Here are some points:
[-0.4  0.3  0.1 -0.1  0.9 -1.3 -2.5 -0.6  1.  -1.7  1.9 -0.7 -2.5 -2.1
 -1.3 -2.5]
[ 0.3 -0.1  0.8 -1.  -0.5 -1.3  1.6  1.9 -1.3 -2.1  0.  -0.4 -0.6  0.3
 -0.1 -0.2]
[ 1.6 -0.1  0.8  1.4 -0.7 -0.9  0.1  0.8  0.4 -1.5 -1.4 -0.7 -1.1  2.5
  2.1  0.2]
[ 0.8  0.3 -0.9  2.1  1.1 -1.2  0.2  0.4  0.  -0.8 -0.1 -0.5  0.4 -0.1
  0.4 -0.5]
[-1.3  0.9  1.  -1.1  0.4  0.  -0.2 -0.4  0.4 -0.6  0.3  0.9 -1.  -0.6
 -0.5 -0.9]
[-1.5  0.5  0.4  0.5 -0.6 -0.4 -0.8  0.6 -0.6 -0.3  0.   0.7 -0.4 -0.7
  1.  -2.1]
[ 0.1  1.1 -1.4  0.1 -0.1 -0.3 -0.1  0.4 -1.2  1.1 -0.5  0.2 -0.2 -1.6
  2.5 -1.1]
[-0.1 -0.5 -2.5 -0.2  0.6 -0.8  0.   0.9 -0.8  0.6  1.   0.   1.9 -0.6
  1.2 -0.8]
[ 0.1  0.7 -0.6 -0.7  0.3 -1.9  1.5 -0.6  0.1 -0.2  0.6  0.2  1.3  1.1
 -1.9 -0.6]
[ 1.9  0.5  1.1 -0.8 -1.6 -1.7  1.3 -1.   0.8 -0.9 -0.3  0.8  1.6  0.7
 -1.2 -0.7]
[ 0.4  0.4 -1.  -0.3  1.7 -1.   0.9  0.8 -1.5 -1.9 -0.6  0.3  0.7  0.1
  0.3 -1.3]
[-2.1 -1.9 -0.4  0.5  1.1  0.5  1.   0.7  0.6 -2.5 -0.9  1.4  0.7  0.1
  0.9 -1.5]
[-0.8  0.8 -1.1  0.4  0.   0.3 -0.7  0.6 -0.4 -1.1 -0.2  0.6  2.1  1.9
 -0.3 -1.3]
[-0.2  1.3  0.5  1.7 -0.9  0.5 -1.2 -0.7  0.3  0.3 -0.7 -0.1  2.5 -1.
  0.  -0.4]
[ 0.2  0.2 -1.3 -0.3 -0.4  0.3 -0.5  1.1 -1.3  0.4  0.2  1.1  0.6 -0.8
  1.7  0. ]
[-1.1  0.5 -0.3 -0.2  1.3 -0.1 -0.4  0.1 -0.9  1.2 -0.7  0.1  1.2 -1.7
  0.5 -0.4]
[-0.7 -0.5 -0.2 -0.4  0.6  0.4 -1.6  2.1 -0.4  0.3 -1.9  0.2  0.1 -0.2
  0.7  0. ]
[ 0.8 -0.9  1.3  1.9  0.4  0.6  0.1  0.   1.3  0.7  0.8  0.6  0.4  0.8
  0.2  1.3]
[ 0.5 -0.6 -0.5  0.2  0.5  0.3  0.4  0.1  0.3  0.4  1.3  0.3  0.8  1.7
  0.6  2.1]
[-1.6 -1.   0.6  0.   1.3  0.8  0.7  1.1 -1.4 -0.3 -0.5  0.5 -0.5  0.1
  0.5  0. ]
Here are 10 more points, each followed by its number:
[-1.2 -0.3  0.5  0.3  1.   1.   0.8  0.3 -2.1 -0.5 -0.4  0.4 -0.3  0.7
  0.8  0.1] 0
[ 0.5  2.5 -1.7 -2.1 -1.3  0.9 -1.5  1.   1.7  0.4  1.5 -1.7  1.1 -0.5
 -2.5  0.8] 1
[ 0.4  0.8  1.2 -0.5 -0.4 -0.8 -0.6 -1.2  0.9 -0.1  0.4 -1.1 -1.5  1.6
 -0.8  0.9] 2
[-0.4  2.1 -0.8 -1.3 -0.7 -1.1 -0.8 -0.2  1.6  0.8  0.9 -1.4 -0.4  0.9
 -1.6  1.6] 3
[-0.6  1.9 -1.5 -1.2 -1.1  1.3  0.2 -0.4  1.9 -0.1  1.4 -1.5  0.3 -1.3
 -0.6  1. ] 4
[ 0.6  1.  -1.6 -0.5 -1.4  2.5  0.7 -1.7  1.2  0.9  1.3 -0.9  0.4 -0.5
 -0.5  0.8] 5
[-1.4 -1.7  0.1  1.5 -0.2  1.  -1.3  0.  -0.7 -0.4  0.   0.7  0.6  0.
  1.   1. ] 6
[ 1.  -0.7  0.2  1.3  1.9 -0.2 -0.3  0.4 -0.3  0.1 -0.8 -0.3 -0.8  1.1
  1.1  1.9] 7
[ 1.1  0.6 -0.4 -0.6 -0.1  0.2 -1.3 -0.9  0.8  1.  -0.1 -1.1  0.3 -0.1
 -0.5  0.8] 8
[ 0.3  1.1  1.4 -1.4  2.5 -0.7 -1.7  1.3  2.5  0.6 -0.8 -1.3  0.9 -0.9
 -2.1  0.4] 9
Which three of these numbered points are nearest to each point below, looking only along the 3 directions in which the first points spread most? Their numbers follow each, nearest first.
[ 0.7 -0.4 -0.3 -1.3  0.5 -1.4  1.1  1.7  2.1 -1.4  1.7  0.1  1.4  1.
 -1.   0.2] > 2 3 9
[ 0.2 -1.   0.3  0.6 -1.3  1.3  0.3  1.  -0.8 -0.8  0.6  0.9  0.8  1.4
  0.9 -0.6] > 7 0 6
[-0.5 -0.1  0.1 -2.5  0.5  1.6  1.7 -1.3  0.9  0.8  0.4 -1.6  1.7 -1.9
 -1.  -0.1] > 4 8 9
[ 1.5  0.1  0.4  0.4  0.2 -0.2  0.1 -1.   1.   0.1  0.1  0.  -1.9  0.8
 -1.3  0.2] > 2 3 9
[-2.5 -1.4  0.2  0.2 -0.5 -0.1  0.2  0.9 -1.1 -1.   0.3  1.  -0.2  0.2
  0.6 -1.2] > 0 6 7
[ 2.5 -0.2  1.   1.   1.6  0.   0.  -0.3  0.2  0.2 -2.5 -0.4 -0.5  1.
 -0.2  1.4] > 7 2 0
[-1.3 -1.3  0.   1.2 -0.3  1.2  0.5  1.4 -0.7 -0.7  0.9  0.5  0.1  0.
  1.3 -1.7] > 0 6 7
[-1.  -0.2 -0.1  1.  -0.8  0.8 -0.9 -1.9  0.7  1.6 -0.5  0.4 -0.8  2.1
  0.4  0.5] > 8 5 6
[ 1.4 -1.3  0.5  0.6  0.   1.1 -0.2  0.6 -0.3 -0.2 -0.6 -0.8 -1.   0.5
  1.5  0.9] > 7 0 6
[-0.5 -0.4 -0.1  0.2 -1.   0.1  0.6  1.2 -1.7 -0.5 -1.  -0.6 -0.4  1.3
  0.2  0.7] > 7 0 6
[-0.9 -0.5  0.2 -0.4  0.1 -0.4  0.4  0.7 -0.5 -1.   0.2  0.1 -0.2 -0.4
  0.1 -1.4] > 0 9 6
[ 0.8  0.7 -0.7 -0.6  0.7  0.5 -0.7 -1.1  0.7  1.1  0.1 -0.8  0.   0.3
 -1.1  1.5] > 8 5 4
[ 0.   0.4 -1.2 -0.8  0.6 -0.3  1.3  1.5 -0.8  0.  -0.2 -0.4 -0.6 -0.4
  1.9  0.5] > 0 6 7
